(in the rows, 128 means zero)
Each path below is one point turned by a fixed rotation once a step. After each direction that follows a path, write how fast that rotation turns it, in degrees per step (0 if it stays still).
Each turn is a multiple of 5 degrees from 10 to 175, or 0.
Each row of a path follows its step; steps can be skipped.
Rotation 1:
step 0: [130 134 127 119 117 122 121 131 126 135 120 114 125 126 127 144 133 129
 129 138 128 139 119 134 136 137 129 121 140 119 124 142 140 124 121 130
 122 128 120 129 127 127 120 119 118 121 127 130 131 119 119 132 109 117
 139 136 129 111 132 131 115 128 116 118 143 120 119 133 126 126 107 128]
step 1: [131 121 140 123 131 132 137 127 139 143 119 124 139 124 120 136 125 129
 131 132 129 132 135 122 131 130 116 138 144 133 118 139 127 128 130 130
 136 120 123 117 119 129 141 107 136 126 104 134 133 129 135 125 132 133
 119 137 117 134 127 116 124 119 120 117 139 143 119 128 117 132 135 130]
step 4: [134 121 118 140 121 135 121 137 128 130 117 138 148 117 115 131 136 120
 143 114 118 126 118 129 131 135 129 142 134 126 124 136 139 124 118 128
 127 129 127 129 124 114 122 107 127 121 135 117 131 133 123 127 124 113
 131 136 132 130 134 129 115 118 129 126 143 121 148 124 136 125 133 131]
step 6: [112 126 129 119 115 130 126 131 132 131 123 114 129 130 128 117 133 139
 149 127 128 142 128 116 123 122 126 130 134 136 118 122 125 139 138 128
 134 135 139 122 126 126 140 131 125 115 131 123 139 121 124 128 126 139
 123 129 148 126 128 118 133 119 117 133 138 152 112 137 126 127 125 127]
step 7: [134 141 131 129 134 135 119 125 140 137 124 125 128 131 138 126 128 124
 124 120 127 133 110 121 121 128 130 128 123 114 116 133 128 134 115 126
 141 148 130 134 127 118 136 130 127 108 124 133 118 137 112 134 126 123
 128 116 123 117 132 118 117 133 134 118 128 135 119 125 128 118 140 143]
step 8: [140 123 127 133 140 129 121 125 121 137 128 115 128 115 125 140 116 131
 120 126 132 124 136 121 132 131 133 134 131 124 124 115 130 128 121 141
 124 125 126 144 118 127 116 120 127 120 128 112 119 124 123 111 135 116
 112 141 131 110 136 125 120 124 127 121 137 140 131 113 127 131 125 120]
step 9: [134 128 122 125 132 130 124 136 133 124 135 131 132 126 119 123 131 134
 141 127 116 132 130 148 115 137 133 144 146 136 127 121 133 110 130 136
 133 122 116 133 136 130 135 124 147 117 122 120 139 136 137 119 126 120
 121 126 134 136 130 140 135 126 138 124 129 145 127 131 135 113 126 118]
step 10: [113 115 121 138 123 127 123 138 124 128 120 134 136 137 130 106 129 131
 130 130 143 129 119 145 125 133 115 129 119 132 123 123 126 126 127 125
 141 142 125 144 136 130 129 132 129 140 122 119 118 131 130 127 115 133
 121 120 141 124 117 120 132 116 125 137 132 141 131 123 121 121 144 130]
step 11: [130 127 130 134 112 128 114 137 127 121 122 128 123 144 135 136 134 132
 136 121 128 131 118 124 136 124 119 127 127 119 126 125 134 138 125 146
 131 126 124 121 134 128 108 131 119 120 137 126 133 131 115 131 118 128
 135 128 147 110 129 123 135 139 119 114 138 135 119 122 147 127 129 135]
step 12: [134 126 139 138 144 144 120 125 125 136 134 129 133 118 128 136 139 123
 120 126 131 128 134 119 134 122 133 146 139 130 121 135 128 132 128 139
 129 143 138 133 118 130 135 131 138 123 116 132 140 127 131 126 107 131
 135 131 128 134 132 126 122 136 124 107 140 140 128 123 132 135 145 124]
step 16: [143 119 128 136 129 132 115 119 126 109 138 139 145 141 131 130 132 138
 121 120 130 129 129 126 135 136 130 129 127 130 138 134 126 123 125 136
 121 134 136 144 141 144 111 144 143 124 125 117 132 134 122 114 118 122
 128 132 136 128 133 135 125 132 129 117 124 118 121 130 131 137 126 121]
Speeds:
[128 124 129 127 130 126 129 129 129 126 131 128 127 128 129 129 131 127
 127 130 127 130 129 130 125 131 126 128 129 127 132 126 129 127 127 132
 130 128 126 127 130 129 127 124 131 128 127 126 124 123 126 130 129 130
 127 126 127 125 130 126 127 126 127 127 128 126 127 132 128 129 132 127]	45
[126 131 126 128 133 126 125 128 128 129 124 125 129 130 127 130 127 130
 128 127 126 130 130 130 129 127 132 129 126 128 128 126 131 129 126 130
 125 127 127 126 128 133 126 129 126 130 129 129 127 126 130 130 128 128
 126 130 132 125 127 128 130 128 129 127 127 128 125 130 129 131 124 125]	130
Rotation 2:
step 0: [129 134 122 134 129 133 137 123 132 129 143 140 132 124 123 116 123 127
 131 126 129 122 129 118 139 130 121 125 125 123 127 139 137 116 131 144
 140 120 115 123 122 136 126 127 137 123 129 118 131 137 113 113 124 127
 137 110 114 139 135 141 138 131 141 138 130 130 134 122 151 130 124 123]
step 1: [124 110 136 105 140 126 130 131 133 124 140 127 113 125 118 127 115 124
 119 129 125 138 122 128 117 121 147 133 115 136 126 123 124 123 128 131
 143 148 122 138 111 129 126 137 122 127 124 138 126 121 136 134 138 121
 121 135 128 128 120 119 126 136 139 121 123 118 124 131 125 128 134 122]
step 4: [126 119 120 123 139 127 129 116 117 130 132 133 118 136 135 135 122 135
 135 124 116 130 124 141 126 130 125 124 109 134 126 120 119 130 119 112
 132 146 145 124 128 121 119 139 141 128 142 134 128 116 132 131 125 132
 145 136 129 129 123 132 129 129 147 138 130 125 116 120 128 119 128 146]
step 8: [127 120 131 133 130 125 122 122 124 132 129 124 124 139 139 123 121 143
 122 138 117 123 131 125 124 121 136 121 145 122 108 133 121 134 143 148
 134 133 121 128 133 119 132 114 119 123 117 119 125 138 120 124 130 134
 135 124 138 136 124 133 121 149 135 132 112 132 142 138 128 115 131 131]
step 10: [134 125 117 122 114 120 131 125 131 129 111 145 111 120 121 135 131 128
 138 119 143 127 135 146 126 124 125 129 119 141 130 127 110 137 130 131
 125 134 121 129 135 138 128 145 135 126 140 124 135 118 131 119 139 122
 117 131 129 121 121 140 130 138 131 129 123 124 129 119 123 120 113 137]
step 11: [145 132 130 141 137 136 132 140 125 118 133 128 140 140 146 129 131 138
 143 130 107 119 119 128 122 130 129 124 112 124 124 134 130 119 134 134
 126 134 119 115 125 119 134 122 126 125 117 130 123 113 126 134 121 116
 126 121 124 140 131 145 137 129 129 126 119 141 131 138 122 125 126 116]
step 13: [130 126 129 116 124 139 136 108 139 127 129 121 120 120 141 121 122 123
 130 124 143 131 129 134 119 125 111 122 120 133 107 121 134 126 132 134
 132 128 138 128 126 132 128 136 128 128 134 135 134 146 133 123 145 121
 129 129 134 126 132 135 128 142 126 137 111 125 146 119 150 127 127 128]
step 14: [122 117 132 129 131 131 127 118 136 119 143 133 127 142 127 139 147 132
 113 122 108 134 119 118 123 128 126 135 129 130 135 140 133 134 137 135
 143 129 117 127 133 135 121 124 131 122 117 124 130 128 121 136 138 125
 125 121 123 142 118 127 122 129 143 108 131 132 133 143 119 126 122 125]
step 15: [129 134 125 124 118 123 113 142 112 134 120 132 144 129 112 128 123 127
 125 131 130 136 125 131 126 116 141 134 123 130 118 120 116 111 135 119
 142 119 121 140 126 134 129 128 137 117 133 116 124 115 135 122 132 130
 144 140 136 121 126 131 125 130 138 149 138 118 127 120 125 123 127 130]
step 17: [131 133 128 135 134 135 115 125 138 143 121 141 123 130 144 147 126 130
 130 132 105 122 135 125 126 135 125 124 114 135 141 139 128 131 132 134
 123 130 132 122 116 112 116 120 121 132 115 128 140 132 134 127 127 128
 135 135 113 126 121 134 121 129 141 126 135 141 130 123 121 137 121 139]
step 21: [131 124 111 114 131 127 127 131 126 117 119 122 136 130 128 130 132 130
 126 141 133 125 143 128 125 137 133 132 133 129 124 142 112 136 143 125
 148 128 122 134 129 132 142 138 136 114 123 134 114 122 120 124 130 124
 133 127 126 119 134 126 116 148 136 129 120 117 133 109 134 134 140 127]
Speeds:
[127 130 128 127 129 128 128 129 126 128 128 126 127 129 128 124 125 126
 130 132 128 130 128 127 127 128 128 125 128 130 132 129 127 130 132 130
 126 129 126 125 126 131 128 131 124 128 130 126 129 125 126 125 126 128
 126 124 127 126 130 127 131 130 129 127 123 127 127 129 127 130 127 128]	35
[127 127 125 125 128 126 124 129 131 131 130 127 132 130 124 130 127 128
 128 130 129 124 129 126 132 131 127 131 128 129 129 129 128 125 128 125
 129 127 127 125 122 129 126 127 129 125 130 127 128 129 129 127 127 128
 126 128 128 129 127 128 125 126 129 130 127 126 126 128 129 126 130 127]	125
[127 127 130 132 127 130 131 129 128 130 132 129 129 129 128 129 129 128
 126 132 126 124 129 128 128 126 128 128 127 129 128 130 130 126 131 130
 128 123 128 126 131 126 130 126 127 127 129 126 131 127 131 131 126 130
 126 127 125 128 126 128 127 130 128 128 130 126 127 130 130 130 128 129]	125
[127 125 129 126 126 128 128 129 128 130 126 128 126 131 131 131 128 126
 126 127 129 126 127 127 125 131 125 128 127 129 129 123 131 132 130 128
 128 126 126 132 127 130 127 128 130 129 125 126 125 125 131 127 130 129
 125 127 124 129 128 129 127 126 125 129 126 125 130 127 127 131 126 127]	90
Rotation 3:
step 0: [125  99 131 124 133 128 135 133 128 118 137 118 136 133 114 137 135 124
 125 118 135 127 137 141 116 125 148 136 129 118 119 130 130 134 124 132
 108 137 120 123 128 130 134 141 125 124 121 111 135 130 126 124 131 141
 126 118 122 123 120 130 121 133 127 115 125 113 120 121 136 132 124 141]
step 1: [138 111 128 116 136 127 133 123 139 138 128 127 133 131 137 112 139 142
 126 127 128 137 127 127 138 123 124 132 113 120 146 109 138 128 140 131
 116 127 127 134 145 121 128 128 123 111 126 136 117 129 118 137 125 118
 114 119 120 149 128 134 137 133 130 123 126 128 134 126 123 129 128 137]
step 2: [120 116 127 135 124 143 126 118 133 147 119 133 123 136 139 122 125 126
 124 126 116 122 125 132 131 146 111 130 129 136 125 129 133 133 126 116
 136 129 129 150 102 126 120 118 126 131 136 130 108 128 130 122 131 118
 130 124 117 136 118 113 123 127 121 131 131 125 128 137 131 136 124 136]
step 3: [122 130 119 114 139 138 130 139 127 137 129 127 136 133 120 145 115 131
 138 133 117 123 120 140 124 131 142 126 129 133 133 138 131 146 125 127
 138 122 131 122 129 123 113 139 130 135 129 116 136 121 139 128 144 138
 123 120 123 124 134 126 128 122 137 145 125 135 120 141 132 145 120 138]
step 7: [123 124 122 132 120 125 138 123 125 128 126 117 137 131 129 124 118 132
 120 142 135 134 124 134 134 131 107 125 105 114 133 110 133 138 125 127
 137 131 118 146 121 135 125 122 125 137 117 117 120 128 134 116 140 123
 123 129 127 122 132 124 137 129 138 127 107 126 127 136 139 131 131 142]
step 8: [129 118 115 130 148 133 116 129 132 130 129 112 126 131 126 126 126 115
 121 121 123 136 117 131 135 125 135 134 133 141 122 128 115 135 131 121
 129 127 121 134 121 114 135 141 118 141 123 111 125 118 143 128 136 122
 117 136 108 138 131 140 127 131 134 122 133 137 117 142 126 138 125 117]
step 13: [121 124 122 119 123 114 128 107 136 156 124 127 136 125 129 130 118 132
 120 119 134 126 120 113 139 128 118 138 145 123 116 117 114 124 125 127
 136 134 128 133 111 126 122 140 122 131 123 123 131 123 137 134 128 111
 126 132 127 125 138 123 124 130 126 133 129 132 108 131 139 121 120 124]
step 15: [138 126 130 135 124 137 121 131 121 106 140 107 124 117 125 117 121 139
 120 124 122 136 130 123 120 129 129 106 119 130 134 133 124 132 129 134
 138 134 130 124 127 136 124 107 122 130 117 122 131 136 132 122 137 125
 134 137 134 129 134 140 119 121 116 125 116 123 118 116 118 136 113 132]
step 16: [147 114 128 135 130 122 127 123 121 130 116 133 123 113 128 112 131 125
 128 115 137 133 121 121 130 117 140 140 139 140 124 126 127 137 118 144
 112 128 117 121 122 135 119 135 129 132 130 116 126 129 127 122 123 123
 122 132 113 120 140 125 136 113 129 127 123 122 137 106 134 127 124 125]
step 18: [134 127 114 115 131 117 125 119 117 133 132 140 132 125 125 130 125 122
 126 121 110 127 129 127 133 127 102 125 131 124 125 128 127 117 145 130
 143 137 135 135 123 133 126 120 124 131 119 124 117 130 127 125 124 128
 121 131 141 121 113 133 134 139 134 132 112 126 115 138 128 138 105 134]
step 19: [129 132 114 131 143 120 119 131 121 132 129 128 125 122 123 117 116 144
 128 125 128 127 129 120 138 134 142 130 151 124 122 140 124 128 123 135
 120 139 129 134 131 121 129 108 131 144 133 126 125 101 140 117 143 122
 123 128 130 125 128 140 129 126 126 141 137 126 128 137 127 130 131 132]
Speeds:
[126 131 125 128 131 128 126 130 127 131 126 129 127 127 128 127 127 125
 128 127 125 128 127 132 127 128 122 128 128 127 126 128 125 131 129 129
 131 127 127 130 127 126 130 133 123 129 130 128 126 126 127 129 130 125
 129 126 130 127 131 128 130 131 128 131 129 131 127 129 127 126 128 131]	70
[126 126 129 126 125 131 127 127 129 127 128 126 126 130 126 125 128 131
 126 127 130 126 130 128 127 130 129 129 130 124 126 130 126 130 128 126
 130 129 129 128 126 129 128 130 126 130 126 129 125 124 126 127 129 129
 134 126 130 130 129 130 126 125 126 126 128 125 127 130 127 125 130 126]	170
[127 129 128 130 126 129 132 125 128 129 128 125 129 129 126 124 129 127
 128 127 127 125 130 124 128 131 130 129 128 129 127 130 124 126 129 128
 124 127 125 127 125 128 129 128 128 128 134 126 126 130 127 124 128 127
 127 131 130 128 129 128 132 129 132 128 129 129 126 130 129 130 127 128]	130
Rotation 4:
step 2: [133 125 138 124 131 122 125 131 126 131 144 141 130 139 138 138 118 122
 127 122 129 110 125 137 127 131 121 121 136 127 119 138 115 132 134 137
 138 137 131 132 124 115 124 135 134 143 129 126 129 146 126 145 132 133
 113 128 126 127 130 141 134 114 128 113 134 139 131 140 125 134 133 112]
step 3: [151 128 122 137 119 126 133 127 124 131 136 129 137 136 130 147 123 123
 126 116 128 132 125 123 121 139 137 127 117 139 128 125 116 142 143 131
 134 136 134 115 129 118 115 133 114 128 137 137 140 135 127 151 123 120
 119 126 129 122 133 131 140 120 130 128 122 129 137 131 126 131 136 129]
step 6: [135 129 126 134 123 130 122 129 116 118 108 128 138 128 128 116 136 118
 121 129 126 141 136 138 126 145 132 126 129 131 128 140 111 125 118 116
 127 126 153 120 123 126 134 125 131 128 136 126 136 143 109 132 120 127
 137 120 136 122 132 126 126 127 120 124 125 124 134 126 120 140 116 140]
step 8: [147 127 134 114 115 116 129 136 129 111 125 130 127 143 141 115 121 129
 125 127 125 125 116 116 120 129 123 123 129 128 141 137 130 135 144 128
 131 129 114 141 121 133 136 140 138 136 140 125 134 133 120 139 137 127
 134 117 136 134 129 134 128 141 137 112 128 130 135 127 122 125 133 119]
step 9: [152 117 126 126 107 119 126 138 131 128 127 131 135 143 135 135 135 119
 131 111 123 125 125 122 121 120 133 109 125 131 143 143 132 118 125 124
 123 136 124 119 128 122 136 122 118 129 139 134 130 124 120 127 129 120
 124 116 136 136 128 129 132 134 133 128 144 127 135 111 123 132 133 135]
step 10: [130 126 128 123 121 130 122 134 140 134 126 117 148 128 134 133 143 121
 141 117 129 117 122 138 130 119 115 118 129 122 142 140 121 121 121 131
 120 128 126 125 132 123 124 123 126 126 127 136 119 125 121 130 124 121
 122 133 127 146 128 142 139 113 113 122 149 128 132 132 134 126 141 113]
step 14: [145 128 117 129 115 124 125 128 126 114 117 134 122 132 128 124 127 118
 118 130 127 132 142 130 118 125 122 121 133 108 134 127 132 131 135 130
 128 126 137 117 127 121 126 146 127 128 133 129 135 123 124 141 132 110
 126 129 126 120 149 134 130 127 132 103 114 119 115 132 126 125 117 130]
step 16: [125 117 127 130 135 127 146 129 128 122 121 124 121 126 130 107 117 124
 139 128 131 126 127 138 121 124 127 116 116 129 134 144 120 128 141 125
 110 125 126 138 134 133 125 123 134 141 134 126 140 127 125 129 132 139
 129 138 131 134 121 144 140 125 117 109 143 130 137 129 144 125 122 118]
step 17: [139 116 118 132 121 135 145 138 135 124 124 122 131 138 136 118 115 110
 133 124 123 143 123 128 124 123 133 129 131 123 124 138 132 122 144 123
 126 140 144 123 113 140 120 129 128 124 128 115 139 132 126 129 121 124
 134 116 130 128 131 129 130 125 127 120 137 141 146 118 137 122 117 121]
step 18: [146 124 121 129 127 128 138 142 135 131 129 122 133 130 131 131 134 113
 129 114 123 145 125 122 134 125 122 132 139 131 138 132 128 115 128 135
 127 127 140 128 124 131 113 131 143 112 126 121 127 122 114 129 132 136
 115 126 140 140 125 122 113 127 111 145 141 123 134 125 126 117 127 124]
step 20: [143 122 125 118 130 114 131 123 137 118 124 133 135 142 119 126 119 112
 123 118 126 124 138 127 136 117 143 126 132 112 122 125 130 134 119 139
 127 133 139 124 125 131 146 127 121 138 138 131 122 134 134 132 111 124
 122 128 145 133 148 118 133 122 124 128 120 125 133 127 126 145 128 121]
Speeds:
[126 126 131 128 130 127 130 130 128 127 128 126 128 129 126 126 131 125
 131 128 128 131 125 125 128 129 129 131 128 127 130 130 128 126 127 126
 127 123 126 127 127 128 128 128 130 124 130 126 131 128 127 130 126 129
 128 128 132 131 127 127 127 130 130 125 126 132 129 127 129 131 127 130]	35
[129 135 128 128 129 125 131 130 130 128 129 125 127 129 127 127 127 130
 124 128 129 128 128 127 125 127 130 127 126 129 130 126 126 129 129 129
 128 131 127 130 129 131 132 124 130 125 127 129 131 127 133 130 126 129
 129 125 128 129 127 130 129 127 129 128 127 130 128 125 130 128 126 127]	85
[129 124 129 127 128 126 131 128 131 129 127 129 129 125 125 129 131 131
 125 129 130 124 129 128 129 125 129 129 128 124 132 129 130 130 123 130
 126 130 127 126 130 128 126 129 125 127 130 130 129 127 128 131 129 127
 130 128 127 130 128 128 131 131 129 129 127 126 130 127 127 127 126 129]	70
[128 127 128 130 126 129 129 129 130 128 128 129 127 128 129 132 126 127
 130 131 128 130 128 130 129 129 127 128 127 130 128 129 128 128 128 127
 131 129 124 127 129 130 130 128 124 127 127 132 128 129 129 127 132 129
 126 133 130 129 127 130 128 125 128 124 128 131 134 126 128 124 128 130]	55
